[[-21.5  17.1  -8.0 -16.9  -2.9  47.4 -29.3  51.1   7.7  21.5 -15.0]
 [-24.4 -65.4  -0.6 -47.8 -37.1  -3.1   8.8   3.1 -16.2   2.5 -12.6]
 [-33.3 -22.9 -12.8 -25.4 -13.9  15.8  -8.2 -16.9  -6.8  51.8  -9.6]
 [  2.1  36.0  16.5  -8.3   5.1 -20.2  -0.1  26.8 -28.0  26.6 -20.5]
 [ 10.5  -8.6 -25.5  18.2 -41.6   3.2  -5.4  50.7  31.1 -24.8  -5.5]]
:
[[ 10.5  -8.6 -25.5  18.2 -41.6   3.2  -5.4  50.7  31.1 -24.8  -5.5]
 [-33.3 -22.9 -12.8 -25.4 -13.9  15.8  -8.2 -16.9  -6.8  51.8  -9.6]
 [-21.5  17.1  -8.0 -16.9  -2.9  47.4 -29.3  51.1   7.7  21.5 -15.0]
 [-24.4 -65.4  -0.6 -47.8 -37.1  -3.1   8.8   3.1 -16.2   2.5 -12.6]
 [  2.1  36.0  16.5  -8.3   5.1 -20.2  -0.1  26.8 -28.0  26.6 -20.5]]

[[-31.0 -38.3 -25.2  50.1 -32.5 -51.9 -35.5 -17.7]
 [-10.5 -47.5 -55.1 -10.5 -72.2   5.5 -12.7 -50.0]
 [-24.3  25.0 -25.3 -47.5  -7.7  44.4  28.8  15.3]
 [-19.8   8.8 -13.8  -3.7 -13.2  -9.5   7.3  -2.8]
 [ -9.2  -7.7   5.5  12.5  -9.4 -19.7 -21.4  -5.2]
 [ 15.4  -7.1   8.4  21.3   5.0   0.0  -9.3  -1.1]]
:
[[-10.5 -47.5 -55.1 -10.5 -72.2   5.5 -12.7 -50.0]
 [-24.3  25.0 -25.3 -47.5  -7.7  44.4  28.8  15.3]
 [-31.0 -38.3 -25.2  50.1 -32.5 -51.9 -35.5 -17.7]
 [-19.8   8.8 -13.8  -3.7 -13.2  -9.5   7.3  -2.8]
 [ -9.2  -7.7   5.5  12.5  -9.4 -19.7 -21.4  -5.2]
 [ 15.4  -7.1   8.4  21.3   5.0   0.0  -9.3  -1.1]]

[[  4.3  44.1  63.1   7.5 -14.4 -63.8]
 [ 26.5 -34.0 -63.3   6.8  54.9  13.7]]
:
[[ 26.5 -34.0 -63.3   6.8  54.9  13.7]
 [  4.3  44.1  63.1   7.5 -14.4 -63.8]]

[[ 47.3 -53.6 -42.4 -42.6]
 [ -4.5  59.9 -70.0  -0.5]
 [-47.7 -70.0  52.9  19.3]
 [  7.7  22.6 -60.6  24.3]
 [-11.0  35.4  36.1 -55.8]
 [  2.9 -45.0  41.7 -30.2]
 [ 36.7  12.1  -7.2  25.1]
 [-10.8  43.8  41.2  49.3]
 [ 60.4  26.2  41.9  46.0]
 [-78.7  29.0   1.8 -35.1]
 [-15.4 -40.0 -35.8  52.0]]
:
[[ -4.5  59.9 -70.0  -0.5]
 [  7.7  22.6 -60.6  24.3]
 [ 47.3 -53.6 -42.4 -42.6]
 [-15.4 -40.0 -35.8  52.0]
 [ 36.7  12.1  -7.2  25.1]
 [-78.7  29.0   1.8 -35.1]
 [-11.0  35.4  36.1 -55.8]
 [-10.8  43.8  41.2  49.3]
 [  2.9 -45.0  41.7 -30.2]
 [ 60.4  26.2  41.9  46.0]
 [-47.7 -70.0  52.9  19.3]]

[[-27.9 -72.0 -33.4 -35.2   8.1   9.8   9.8  70.0 -69.3  16.4   0.5]
 [ 27.6  69.7  32.6  44.8   2.7 -12.8  -5.0 -78.2  61.7  -6.0   2.6]
 [-29.8 -70.6 -34.2 -30.2   9.5   6.7   9.4  59.3 -71.1  19.5  -1.2]
 [ 22.1  53.3  22.4  19.9 -11.7 -12.3 -13.2 -57.5  51.9 -22.8  -3.3]]
:
[[-29.8 -70.6 -34.2 -30.2   9.5   6.7   9.4  59.3 -71.1  19.5  -1.2]
 [-27.9 -72.0 -33.4 -35.2   8.1   9.8   9.8  70.0 -69.3  16.4   0.5]
 [ 22.1  53.3  22.4  19.9 -11.7 -12.3 -13.2 -57.5  51.9 -22.8  -3.3]
 [ 27.6  69.7  32.6  44.8   2.7 -12.8  -5.0 -78.2  61.7  -6.0   2.6]]

[[-17.1 -10.5   1.8  -7.7  64.4  42.6]
 [  1.4  -3.4 -16.1  -7.6  10.7  -5.5]
 [-37.0 -14.2  16.9  -6.2 -16.3 -26.8]
 [  7.6  -6.2 -24.2  -9.6  22.2  29.8]
 [-31.4 -13.8   6.8  -4.7  30.4   7.3]
 [-21.2 -14.2   2.9 -10.4 -23.0  -1.4]
 [ -3.2  -2.9  -9.6  -5.9  25.2  -4.9]
 [ 11.1  -2.7 -22.0  -8.2   5.2  10.3]
 [  8.2  -4.6 -15.3  -9.5  53.5  52.5]
 [-19.5  -8.1  -0.2  -3.2  34.2  -0.1]
 [  6.0  -3.5 -12.6  -9.3 -35.0 -15.0]
 [-32.4 -16.7  11.5  -8.6 -17.6  -4.1]]
:
[[  7.6  -6.2 -24.2  -9.6  22.2  29.8]
 [ 11.1  -2.7 -22.0  -8.2   5.2  10.3]
 [  1.4  -3.4 -16.1  -7.6  10.7  -5.5]
 [  8.2  -4.6 -15.3  -9.5  53.5  52.5]
 [  6.0  -3.5 -12.6  -9.3 -35.0 -15.0]
 [ -3.2  -2.9  -9.6  -5.9  25.2  -4.9]
 [-19.5  -8.1  -0.2  -3.2  34.2  -0.1]
 [-17.1 -10.5   1.8  -7.7  64.4  42.6]
 [-21.2 -14.2   2.9 -10.4 -23.0  -1.4]
 [-31.4 -13.8   6.8  -4.7  30.4   7.3]
 [-32.4 -16.7  11.5  -8.6 -17.6  -4.1]
 [-37.0 -14.2  16.9  -6.2 -16.3 -26.8]]
